One turn moves each row of this set onto another row. After a few examples, where does it send each row asked below?
ded: [ -9 -17  43 -12  10  20  18  36  13  28  10 -26  22]
sil: [ 23 -31  19 -12  26   9  -7  16  -8  12  21  -4  42]
vena: [ 25  35   0 -37  52 -33  14   8 -14  14 -28  -9 -50]
dekag: [ -3  40  10 -50  58 -22 -11  -1 -11  19 -48   3  -4]
ribaz: [-42 -12  15 -19  -1 -12 -64 -15 -34  28   7 -42 -16]
Goga: [ -9 -25  -1  -8 -21 -16 -52 -13 -20  29  27 -34 -17]
mepe: [-32 -25  14 -15  -1 -19 -16 -49 -42  12  24 -19 -54]
Ripo: [ -4  34 -10 -58  53 -44   0  -7 -17  19 -40 -10 -27]
zugi: [ 30  36  17 -37  60 -17  10  17  -2  20 -35  -7 -26]
kirav: [-25  16  51 -44  46  -8  47  17  -7  12  35  -4 -18]
buza: [ -7   2  40 -16  18   8  50  29   3   6  36   7  -8]
lesip: [-24 -12  29 -26  19 -20  33 -37 -30   4  38  -2 -58]
gude: [ 26  31  20 -27  52  -5 -16  19  -3  25 -50 -13 -11]
bigu: [-24 -32  12 -30   2 -22 -37 -13  -3  53   1 -54   9]
nari: [-13  36   5 -42  49 -18 -21   1 -16  17 -60  -4  -6]
rimok: [ -7   8  15 -15   7 -16  32   1 -19  -3  57  18 -43]
vad: [-15 -13   1 -29   1 -40 -48 -43 -22  37  32 -17 -22]
giso: [ 27 -28  13 -25  34  -9  34  18  -7   8  38  -3  21]
guvup: [ 13  29 -15 -28  36 -37  -7   2 -26  13 -37 -17 -59]
Nosam: [ -9 -35 -22  10  -7  -8 -25   1 -44  -5  14  -9  -3]
Vege: [-43  -1  45 -17  26  10  50  26   1  16  -2  -1   5]
Nata: [  8  24 -12 -18  30 -23 -33   4 -27  17 -51 -23 -45]
dafo: [-42   3   2 -26   3 -35 -28 -24 -47  10  32 -19 -55]
sev: [ -9 -31  23  -9  -9   8 -33  16   2  38   8 -48  18]
tezuk: [  2  39   3 -59  60 -35   0  -5 -10  20 -38  -1 -15]
pimol: [-23 -35  57 -15  15  22 -22 -16  -7  36  -7 -38  14]
sotof: [ -7  -6  -5 -11 -13 -29 -19 -21 -30   8  52  -2 -48]
botu: [ -6 -33 -29  -4   1 -26  15   3 -43 -10  29  -7 -25]
Met: [-16 -11  57 -31  37   1  54 -16  -8  11  30  -2 -27]
pogel: [ 13  25   6 -17  37  -8 -37  12 -16  23 -58 -21 -20]
gir: [ 12 -29 -11 -22  22 -26  44  12 -23  -4  42  -5 -12]
bosup: [-32 -37  28  -9  -2   2 -44 -39 -29  28   1 -37 -18]
nez: [-21  13  13 -23  12 -33 -10 -38 -31  10  46  29 -39]
Leb: [  4 -35   2   5   5  10 -35   7 -28   6  10  -6  30]
lar: [-24   2  65 -38  42  15  12  26   4  31  10 -27  21]
nuta: [-35  20  34 -17  25  -9  39  -3 -19  -1  28  37 -26]
rab: [-33 -11  46 -26  19  12 -44  10  -9  39  -5 -46  22]
kegor: [-33  16  21 -39  26 -33  28  -9 -33   2  47   0 -56]
Firam: [-37 -27  34 -24  15   3  12  22   9  43 -16 -47  23]
Padop: [-15  29 -15 -49  43 -40  -9  -5 -22  18 -52 -17 -29]
vepe: [-15 -22  71 -26  36  22  27  -5   3  27   7 -20  10]
madu: [-19  31  -9 -41  41 -27 -20   0 -22  18 -62 -14 -17]

bosup moves to pimol
sotof moves to Goga
Now find these:
nuta moves to nez
gir moves to botu
kirav moves to kegor
gude moves to zugi
dekag moves to tezuk

One turn moves each row of this set onto another row. After a few examples, where does it send each row asked below?
rivu: [-86  23 -21  31 -66  10  43  21  53  25  48   9]
Zit: [-43 -22 -31  52 -73   1  75 -35  46  23  30 -62]
tesel: [-75  10   9  32 -71 -50  24   2  70  12  38  -6]
nesip: [-17   6 -49  35  -4   8  32  30  35  22  60  -8]
vel: [-36 -38 -35  40 -75 -23  81 -16  14  25  39 -63]
tup: [-37 -24   2  17 -35   3  21  14  74  17  32 -77]
Muz: [-28  -9 -41  35 -71 -26  30 -53  -5  16  29 -42]
Ruza: [-68 -10 -27  45 -30   6  38  37  37  53  90 -57]
gof: [-60   0 -40  15 -20  14  69 -27  52 -23  55 -29]
tef: [-45  10 -42  33 -26 -28  25  73  29   8  45 -51]
Nugo: [-32   2 -71  36 -34 -59   9 -23  14 -12  50 -27]
roro: [-29 -37  -5  13 -65  16  22 -33  31  11  47 -41]
vezi: [-94  43 -52  29 -37 -36   8   2  39 -19  41 -42]
Tosod: [-50   2 -43  70 -38  -1  14 -39  31  49  20 -62]
Tib: [-59  -9   1  16 -74 -30  65 -32  35  12   5 -25]
guge: [-51 -11 -54  22  -7 -26  55 -13  19  64  78 -47]
mutof: [-93  31 -29  24 -59 -52   1  25  17   1  56 -40]
gon: [-64 -33 -12  22 -37 -49  64  19  17  30   0 -53]
Fef: [-53 -35 -26  -3 -40  -7  70 -39  17  23  53 -16]
Vapab: [-63 -14 -28  33 -47 -89  38  35  24   8  46 -46]
Viba: [-31  -3 -75  21 -46  -7  15  28   1 -19  47 -27]
Vug: [-79  17 -38  15 -35 -69   9 -31  11  23  25 -46]
bonik: [-42 -21  -3  24 -76  -5  27  13   0  16  94 -42]
Keki: [-28  -1 -12  30 -25   6  34  52  47  29  56  -6]
Mov: [-67  28 -46  73 -40 -30  11 -29  74  13  43 -45]
Zuroz: [-56 -17 -49  30  -1  14  46  33  57   4  58 -69]
Vol: [-80  16  -8  19 -53 -53  -6 -23  40  13   9 -53]
Muber: [-69  43 -51  57 -21  -2  28  30  58  36  56 -30]

tef moves to Muz
gof moves to tup
Now find these:
vel moves to nesip
Vapab moves to Nugo
Zuroz moves to roro
Vol moves to mutof
Viba moves to Tosod

One turn moves each row of this set onto another row. After a few examples, where does it send each row asked below?
foroz: [  2 -29  63 -21 -32  31 -31 -52 -30  29  38 -36   9 -14   2 -11  11   7
  41  13  34]
moz: [  9 -12 -23 -39 -55  -5 -16 -37 -24 -16   0 -38  34   2 -46 -22   4  55
  43  -3 -29]
gidon: [  1 -29 -14  -3 -43   0 -29   4 -46 -10 -21 -20   0 -13 -75  -1  19  49
  22   9  27]
bovo: [-19   6  30 -39 -15  71 -20 -11  19  30   8 -15 -14 -43 -58 -22  16  12
  16   6  24]
Zab: [-14   1  16  18 -38  38   3 -53  10   5   5 -17  33  -4 -24  17  68  15
  35  43  21]
vor: [-16 -41  15 -14 -33  -4 -43  25 -24 -12   9 -18 -26  22 -12  -7   5  30
  49 -41  -1]
duli: [ 19 -13  43 -48 -57  28 -25   0   9   0  61  -7 -19  12 -27 -14  18   5
 -51 -28   9]
Mital: [  0 -18  25  -6 -47  31  -5   9 -34  10 -26 -17 -48 -46   2 -36  -6  13
   1  -2   2]
sis: [ 52  29  17 -42 -41  18  21 -31   4 -22  18 -42   2  23  26  -4  18 -12
  45  -1 -14]
Nek: [ 11  -7  13  -3 -48  27   6 -25  14   2  -9 -11  47  21 -89  -2  12 -40
   9  -2  10]
zuro: [ 38  -9  -5 -60   9 -12   5 -23 -31   2   7 -30  -4  -1  12 -19  10  12
  30  37 -18]
Pofan: [ 41 -47  18  -6 -27 -17  20 -19   3 -18 -24 -30 -19   5 -20 -32  70   3
  30  -7 -22]
lon: [-16 -20   8 -24 -32  13 -46   8 -31  15 -20  14  36 -42 -22   2  -4  41
 -19 -15   9]
lugu: [ 13 -25  12 -29 -24  17 -66  20  21 -23   3  36  -3  13 -10  -5  43 -19
  -2   2 -27]
ger: [  9 -16  -7 -19 -13   6   6 -30  -2  -9  27 -20  18  31  12   6  60  70
  44 -17 -11]
Busuk: [ 28  19  50 -30 -15  15 -55 -35  22   2  21 -51  11  33 -32  28  27  30
 -21 -13   9]
subim: [-15 -33 -30 -12 -21  29  -2 -22 -34  36   4 -37  15 -23   1  -2  51 -30
  33 -12   3]
fam: [ 18  -1  19  -8 -37 -13  42  46 -13  -9   0 -13  36 -47 -24  -9  24  17
 -15   3  17]
tisez: [-37 -12  21 -18 -58  50 -10 -36   2  35  -1 -19  15  51 -25 -41  21  10
  14 -36  15]
zal: [ 15  11  12 -11 -34  16 -52  -3  16  -7 -14 -17  35  49  14 -11   4 -42
  -7  10   6]
movug: [ 32  -6  37  -9 -51  60   2 -28 -28   9  34   1 -13 -11   2  23  38 -18
  13  -5  55]
Vana: [ 29 -31 -35 -49 -11  53  24   0  41 -10  15 -24  32 -19  -8 -24  27  13
  12  23  12]
gaz: [ 20   3  10 -45 -56  23 -28 -21  13  -7  47 -25   0 -33  -5  19   2 -49
 -20   8  13]
lage: [ 14  -3  25 -11 -56  31  31   1 -22  -2   5 -32  -1 -49 -57 -18  20  71
  26   2   4]
peti: [-28   3  -9 -20 -52  -4 -33 -42 -22  14   8  11  65 -21 -19   5  24  14
  -6  -4  33]
vepa: [ 12   3  15  -7 -38  21  62  20  24 -12 -26 -21  -4  45  -9 -25  25  15
  24  12  13]
fem: [ 25  17  40 -37   0  21 -18   1  14  14  35 -23  17  -2  -2 -14  65  -2
   7 -24 -57]
Pesu: [ 49  -3  -2 -32 -36  29  46 -17  -8  10 -20 -13  10 -11 -38 -42  -8  -2
 -30 -22 -16]
Regav: [ 36   3  44  -1 -26  38 -19   7  12  -1   9  30 -27 -20  11   5  46   0
 -23 -14  46]
suf: [ 27 -54  16 -25 -62  58 -37   2   8 -26   8  27   0  44 -36 -14  33  -9
  -6  -2   4]
kiz: [ 55  16  11 -25 -37  -7 -18 -39  31 -30   5 -45  -4   9   0  10  34  -9
 -31  32  17]
gutap: [ 22 -16  18 -35 -28  19 -16  40  10 -20  28 -26 -25  12   3  -6  45  29
 -46  35 -13]
dova: [  7  12   4  -4 -25 -47   9   4 -10 -15   6 -38  32 -38  -7   4  61  27
  21  -6  22]
kebo: [ 10  10  17  -3 -69   6  28 -40 -32   0  19 -56  14 -31 -40 -22  32  49
  38   4  21]
dipan: [ 10 -23 -20 -41 -76  27  15  -9  -9 -20   7 -11  41  -2 -51 -28 -18  49
  24   0 -17]
nuv: [ 10  17  23  -9   0  66 -34   3 -31  33  -9 -48 -25 -16 -29  11  59   9
   0  -9  14]
gofez: [ -3   2  27 -35  -5  36 -55  21   5   4  30 -50   9  -9  -7  43  21  15
  -3  26 -19]
moza: [ 15  11   7 -26 -30  19 -65 -25 -12 -10 -31 -31 -12  70 -25 -12  18  -5
  13  -2   4]
bop: [ 42 -12  13 -43 -22  62  13  25  19 -13  12 -35   2  -6 -18 -19  54   8
  14  -4 -58]
risa: [ -5  -3  47 -22 -52 -28 -35  -8  17 -24 -16 -21  24  -7 -25 -37  23  62
  14 -23 -24]
Dida: [ -1 -25 -19   3 -75   8  -2 -10 -42 -11   2 -17  26   3 -61  -8   9  23
  15  15  56]
gakab: [  5 -12   1 -22  -7  48  22   2 -15  18 -24  13   3 -26 -10  42  -5  -1
  40   7  12]
pes: [ 30 -62  28 -12 -40  13 -13 -11  22 -18  25 -27  24  50 -34 -34  29  10
  15  -4  57]
ligev: [ 47  30  43 -33 -32  35   8  -4  36  -2  26 -13  22   0  30  -6   2 -13
   7 -36  -4]
rabo: [ -8   7  46 -22 -84  -9   9 -15  21 -17   7   0  54   7 -37 -48  14  24
  -9  -4  -6]
kapu: [ 13 -39  54 -24 -33  31 -26 -49  -1  14 -29  24 -11   9 -48  -4  11  27
  28 -36 -14]
Mifun: [ 17  -3  28 -43  -2 -11 -23   6  -3  -4 -14 -12 -34  40 -74 -39  15  16
   8   4  18]
resu: [ 17  25  41  14  -5  24 -34 -10 -17  32   1 -32   6  12   4  -8  73  -8
 -29   5  24]

Pesu moves to Mital
vepa moves to gakab
Now find these:
movug moves to suf
rabo moves to fam
gaz moves to duli
moz moves to kebo
resu moves to zal
Mifun moves to zuro

One turn moves each row of this set onto another row. After a few examples, where does it send each row asked below?
Pabo: [ 24  -2  10  15  24   0  -4  17  71 -10 -15  15 -11  45   4 -14  -2 -34]
fovez: [ 12  22 -12  -8 -23  34 -24  13  31  28   0   2  13  -8 -32 -23 -21  18]
nufe: [ 48  19 -17  -4 -19  36  -8  24  58 -21   3  -8  11   9  -8   9 -11 -30]
fato: [ 26  -6   5  -5  14 -15  32   9  32 -20 -19 -57 -23  -3  25  25  33 -17]
sok: [  4  28  -8 -20 -18  13 -28  18  40  29  18   8  25  -2 -24 -26 -12  11]
ditep: [  3 -11 -40  -7  18 -17  -5  -4 -41 -49  10  51  19  25  -2 -33 -15   3]
nud: [ 45  32  -7   9 -22  15  -4  13  62  -3  11  -5   1   3 -20 -22 -21 -26]
dit: [-36   8  -8 -29  24  19  67   0  -9 -23   1 -17  38   5  10   8  15   9]
puneg: [  8  21   3  -5 -24  16 -12  19  16  38  -2  -7  40  18 -27  -8 -14  21]
posu: [  8  17  15 -20  25 -10  53  11   5 -17 -31 -24 -15  21  31  24  24 -34]
zapu: [-33 -15   2   5 -12  -3  32   9 -50 -27  11  41   8  23  27 -27  20  18]
livan: [-39 -24   4 -21  -2  -4  39   2   3 -15   4 -33  45 -23  -3   7  11  18]
refeg: [ 43  -2 -16  24  34 -15  -4 -34 -17  -9  25  32 -19  52  33  -5   2 -15]
pir: [ 14  -5 -39 -22   5   2 -16 -14 -53 -40  17  37  -7  42   9 -17 -21   2]
Tuneg: [ 18  -8 -11  34  39  20  25  -3  -8 -41  -2  24 -46  26  23   3  44 -21]
tes: [ -6  -1   5  21  17 -17  -8 -10  80 -33  -6   0  -4  20  -9  -9  30 -22]
Gozu: [ 34  -5 -19  16  23   7  -4 -42 -39 -21  16  28 -21  51   4  -1 -19 -16]
Non: [ 21 -41 -20  30  27  34  18  29  10 -18  -1   7 -45  36  31 -16  31  -1]
leka: [-28   8  -3   1 -21 -33   5   6  47 -21  14  -6  26  29   9 -42  19  36]
buda: [  7 -14  20 -40   3 -25  29 -21  -7 -12  32   3 -15 -51   8  22  -2  29]
Bulu: [  8 -18  17 -56   6 -10  30  -9 -15 -21  17  -5   1 -45   8  27   7  32]
Tafid: [ 43  24  -4   1 -39  31 -12  12  52   4   6  -2  -7  -3  -4 -12 -29 -19]
bivu: [ 34 -10 -24  39  14   8  -2 -31 -32 -31  16  30 -30  42  22  -4 -20 -15]
Luvop: [-20   1 -14  -8  -1   7   8  25  40  -6  16  14  42  41   1 -48 -11  39]
mekeb: [ -4 -14 -38  -2  10   4 -24  -5 -53 -31  10  46  -8  32  13 -15 -16  13]
Riras: [ 39  -3   4 -17  19 -28  42 -15   1 -34   7 -16 -39 -47 -12  12   0  22]
leli: [ 50  -9  20 -12  18 -15  54 -19  -4 -30  -3 -26 -25 -35  -7  23   4  13]
kar: [  0 -14  20 -24  -2   0  30  -2  -8 -25  42  -2   2 -53  32  13   5  40]
vap: [ 34  -7  26  10  28 -21  28   6  -7 -30 -18 -18 -40 -49 -10  13  10  12]
feso: [-28 -59   6  18  -9  19  26  30 -21 -12   1  31   7  25  14 -31   1   6]

Non moves to leka
nufe moves to kar
bivu moves to sok
Now find these:
pir moves to Tafid
Luvop moves to fato

